Look-ups in named tables: a row name and a column name give one cell, copied from the table.

Table nesi
,mavarok,zuv,silu,porogo,nugim,peferar,lifibu,duvir,mutemi
dem,34.181,-54.147,-22.752,-39.463,-56.493,-20.825,-5.116,58.843,-20.849
zul,-0.461,-5.433,14.256,-49.923,25.346,19.420,25.987,-20.191,36.724
nok,18.799,-31.746,-24.609,8.173,-46.046,-25.075,-18.395,44.450,-30.163
fiv,18.000,-53.830,-35.422,-21.263,-71.206,-36.332,-25.664,46.267,-45.180
ginular,44.475,-43.619,-0.957,-52.966,-24.178,4.959,25.168,54.745,18.591
nir,-78.131,3.098,-47.260,47.280,-41.694,-56.999,-78.845,-74.542,-85.066

What is the porogo of nok in nesi?
8.173
What is the lifibu of zul in nesi?
25.987
What is the nugim of nir in nesi?
-41.694
What is the mutemi of ginular in nesi?
18.591
What is the mutemi of dem in nesi?
-20.849
What is the porogo of nir in nesi?
47.280
What is the mavarok of zul in nesi?
-0.461
What is the mavarok of dem in nesi?
34.181
What is the lifibu of nok in nesi?
-18.395
Which row has the largest mavarok? ginular

Table nedoka
	favada	sak	povede
risaset	147	45	156
vilora	117	188	78
pegup	93	200	75
nef	121	8	177

What is the povede of risaset in nedoka? 156
What is the povede of nef in nedoka? 177
What is the favada of risaset in nedoka? 147
What is the sak of risaset in nedoka? 45
What is the favada of nef in nedoka? 121
What is the povede of vilora in nedoka? 78
What is the povede of pegup in nedoka? 75
What is the sak of pegup in nedoka? 200
What is the favada of vilora in nedoka? 117
What is the favada of pegup in nedoka? 93
What is the sak of vilora in nedoka? 188
What is the sak of nef in nedoka? 8
Which row has the largest favada? risaset

ras.tsv
	kam	kose	fiv	botelik	rif	keneg	vomud	mif	rutun
segabuz	421	6665	3441	1798	1401	4965	1928	502	3449
ziki	1842	1080	1546	7081	4578	4786	5456	6490	4221
totesez	7579	1067	3014	4779	5150	4242	8947	2371	7088
genegen	1864	3490	3570	2958	5283	1968	1392	4698	8851
supifif	2383	5040	5001	1231	7267	5968	2554	7720	3461
mak	7988	8986	5300	804	6579	8511	3189	3809	4101
tegad	6752	1855	2454	7663	5890	698	3514	8950	8834
kozake	2979	5957	6508	7826	1493	2890	2628	3336	8089
fano	7297	875	6131	4294	4164	954	1460	7797	7836
sirek	8204	4079	8126	6603	4411	5655	2524	5919	6491
sog	8167	3278	3888	3566	6000	2806	8690	5761	2783
lamav	1420	8027	3004	1708	2990	2630	1981	877	2544
zek	3315	989	4313	7633	1672	3837	3362	8854	1759
ziz	4454	1984	4350	5043	6295	5412	9006	4358	4366

What is the keneg of mak in ras? 8511
What is the kam of fano in ras? 7297
What is the fiv of fano in ras? 6131
What is the rif of totesez in ras? 5150
What is the fiv of mak in ras? 5300
What is the kose of ziz in ras? 1984
What is the botelik of sirek in ras? 6603
What is the kose of sirek in ras? 4079
What is the vomud of supifif in ras? 2554
What is the rutun of segabuz in ras? 3449
What is the botelik of ziki in ras? 7081
What is the kam of zek in ras? 3315
What is the kam of tegad in ras? 6752
What is the rif of mak in ras? 6579
What is the mif of lamav in ras? 877
What is the keneg of fano in ras? 954

